First come named moves, each a turn or a mirror, each shown by rows before and after it. For each pair of rows after them, which moves, in which order, take the first row to the second? The first pair is done for you.
lig (before -> after):
[ 2.57 -0.28 -1.78 -1.27  0.68 -1.73  0.00 -0.35  0.69  1.27 -0.90  2.04
 -1.26  0.44  0.58 -1.61]  ->  [ 0.83 -1.13  1.77  0.04 -0.35 -0.52  0.59 -2.10  0.76 -2.21 -0.21 -0.67
 -1.11 -1.80 -2.10  0.52]
[-1.74 -2.02  2.77 -2.01  0.45 -0.05  1.55 -1.13  1.65 -0.65  2.30  2.57
  0.38 -1.12 -2.26  1.38]  ->  [-0.76 -1.55 -0.79 -2.87  0.96 -0.79  1.99  0.02  1.51  1.97  2.14  4.70
 -0.09  0.38 -0.11 -0.82]
[ 1.52 -1.35  0.86  0.93  0.14 -0.59 -1.22 -0.88  0.93 -1.43 -0.25  0.70
 -1.19 -2.08 -1.66  0.58]  ->  [ 2.30 -0.89 -0.59  0.50  0.80 -0.66 -1.53 -0.92  1.07  0.39 -0.72  2.05
 -1.93 -1.63 -0.07 -0.48]
[ 0.39  2.36 -3.08 -2.24 -0.94  2.02 -0.14  0.11  0.19  3.19 -0.79  1.06
  1.23 -1.83 -1.84 -0.88]  ->  [-1.02  1.63 -0.93 -1.88 -2.22  2.72  0.00 -1.09  0.08  1.51 -0.29 -0.66
  1.54 -2.95 -4.00  0.63]
zuz (before -> after):
[ 3.10  0.80 -3.11 -0.48  0.09 -1.64  1.41 -0.50  0.33  0.60 -0.62  1.38
 -1.80  0.56  1.63 -2.47]  ->  [ 3.00  0.88 -2.66 -0.47 -0.42 -1.83  1.36 -1.19  1.22  0.44  0.03  1.28
 -0.97  0.27  0.73 -1.94]
[-0.73  0.95 -0.14  1.03 -1.77  1.93  1.55  1.64 -0.25 -1.22  0.74 -2.88
 -0.76 -0.33 -0.47  1.69]  ->  [-1.40  0.22  0.59  0.79 -1.35  2.94  1.00  1.04 -0.07 -1.07  0.95 -2.56
 -0.51 -1.56 -1.56  1.66]
[-0.41 -0.91 -0.62 -1.78  0.54  1.10 -1.47 -0.88 -0.59  1.85 -0.91  1.73
  0.43 -0.65 -0.97 -0.36]  ->  [-0.59 -0.62 -0.84 -0.68  0.48  0.26 -1.97  0.76 -1.25  1.60 -1.40  1.14
  0.62  0.53  0.68 -1.47]
Kis (before -> after):
[-0.68  0.38  0.57 -0.14  0.68  0.97  3.70 -0.39  2.48 -1.03  0.55  0.59
 -0.20  2.72 -2.39 -1.38]  ->  [-0.13  0.10  0.37 -0.17  0.66  0.45  3.67 -0.22  2.63 -0.79  0.40  0.18
 -0.40  2.55 -2.15 -0.82]
[ 3.60 -2.09  0.12 -2.39  2.66 -0.42 -1.57 -2.72  0.53  0.07 -1.68  2.27
 -2.40 -1.94 -3.07  0.76]  ->  [ 4.81 -1.26 -2.36 -2.39  2.80 -2.00 -0.39 -0.86  0.90  0.23 -0.42  2.30
 -3.65 -0.30  0.83  0.31]
[-0.59  0.88 -4.64 -0.45 -1.16 -0.81  1.84 -0.64 -1.69  0.52  1.76  0.33
  0.97  1.27 -1.08 -0.21]  ->  [-1.75 -0.02 -2.82 -1.28 -1.24  0.78  0.45 -1.54 -1.78  1.08  0.88 -0.23
  1.93 -0.75 -3.46  0.74]
[-2.24  2.41  2.09 -2.31  0.29  2.51  4.02 -2.55  2.83  1.76  4.04 -2.06
  1.30  0.90 -3.06  1.99]  ->  [-0.91  3.78 -0.09 -1.63  0.70 -0.17  5.92 -0.93  3.17  1.28  4.60 -1.37
  0.22  2.92 -0.06  1.41]
Mos (before -> after):
[-1.30  0.09  3.14 -0.34  2.18  0.56  1.60 -2.28  0.78 -0.60  0.32 -0.66
 -0.39 -0.21 -3.35  0.92]  ->  [-0.58 -0.67  1.36 -1.35  1.73  1.05  0.36 -2.57  0.99 -0.89 -0.48 -0.93
 -1.32 -2.05 -4.56  0.11]
[-2.75  2.77 -3.70 -0.56  0.11  2.88 -0.28  2.76 -0.67  1.85  1.30 -0.51
  1.15  0.26  2.58 -1.40]  ->  [-3.45  1.70 -1.12 -0.60  1.29  2.46 -1.05  1.38 -1.49  3.78  0.16  0.95
  1.86  2.32  2.69 -1.77]
[-1.27 -0.66 -0.27 -1.31  2.43  0.24 -0.94 -0.89 -1.17  1.43 -1.90  1.35
  1.63  0.04  1.66 -3.46]  ->  [-0.08  0.37 -3.45 -1.13  1.09  1.05 -0.69  0.39 -0.61 -0.45 -0.01 -0.50
  2.04 -2.11  2.04 -2.88]
[ 0.96  1.03  1.54 -1.29 -0.37 -1.37  1.30  0.22  1.36 -0.79  0.76  0.35
  0.29  0.14 -0.58  2.63]  ->  [ 1.13 -0.28  2.27 -1.92  0.71 -1.80 -0.47 -0.73  1.11 -0.09 -0.54  1.00
 -0.15  0.10 -1.42  1.97]
Now pairs of rows:
Between the rows of a pair lie 2 to 3 moves.
[ 0.41  2.47  0.61  1.90 -2.95  1.48  0.92  2.66  1.08 -2.74  4.04 -3.34
  1.93 -2.43 -0.27  3.23]  ->  [-1.57  0.31  0.42  0.57 -2.50  4.75 -5.55  2.47 -1.13  1.30 -0.14 -0.67
  2.68 -3.39 -1.35  0.07] : lig, Kis, zuz
[ 6.50  0.77 -1.53 -0.32  3.20 -3.86  0.45 -2.49 -0.62  1.14 -0.89  3.27
 -3.65  1.76  2.00 -1.92]  ->  [ 1.36 -3.25  3.72  0.27  1.58  0.24 -5.08 -3.54 -2.55 -1.22 -3.52  1.24
 -2.39 -0.99 -2.97 -0.77] : Kis, zuz, lig
[ 0.76 -1.96 -1.41  1.66 -0.89  1.37 -1.47  1.62 -1.36 -2.48 -1.62 -2.10
 -1.26 -2.11  0.31 -0.65]  ->  [ 0.26 -0.57 -1.28  1.55  0.05  0.12 -0.08  2.31 -1.75  1.38 -1.41 -0.67
  0.42  1.50  3.05 -2.44] : Mos, Kis, lig
[-1.55  0.70  4.78  0.31 -1.73  3.69  2.00 -1.98  1.00 -2.55  2.36 -2.34
  1.69 -1.64 -5.53  3.40]  ->  [-0.65 -0.94  3.55 -0.77 -1.25  3.92 -0.43 -2.73  0.70 -2.19  0.54 -1.08
  1.13 -4.04 -6.70  2.66] : Mos, Mos
[-1.94 -1.10  1.37  0.01 -0.76  2.20 -1.71 -0.89  0.91 -0.04 -1.61  0.87
  0.23  0.98 -2.08 -3.15]  ->  [-0.75  0.64  0.52  1.95 -1.21 -0.41  1.52  1.13  0.70 -3.44  0.47 -1.39
 -1.00  2.07  0.39 -1.47] : Kis, lig, Kis
[ 3.14 -0.84 -2.24 -0.50 -0.34 -1.88 -1.47  0.11 -0.46 -1.83 -0.81 -0.33
 -3.25  1.88 -0.01 -3.03]  ->  [-0.64 -1.67  2.50 -0.64 -0.78  1.36 -2.14 -2.60 -0.57 -2.42 -0.79 -1.18
 -1.39 -0.43 -4.92 -0.77] : Mos, Kis
[ 0.59 -0.58  0.80  0.37 -1.91 -0.90  0.35 -0.04 -0.01 -1.76 -0.55 -2.27
 -2.36 -0.41 -0.41  1.37]  ->  [ 0.08 -1.45  0.08 -0.17 -1.27  0.55 -2.81  0.20 -1.06 -0.44 -2.06 -0.82
 -1.20 -0.20 -0.03 -0.25] : lig, Kis, zuz
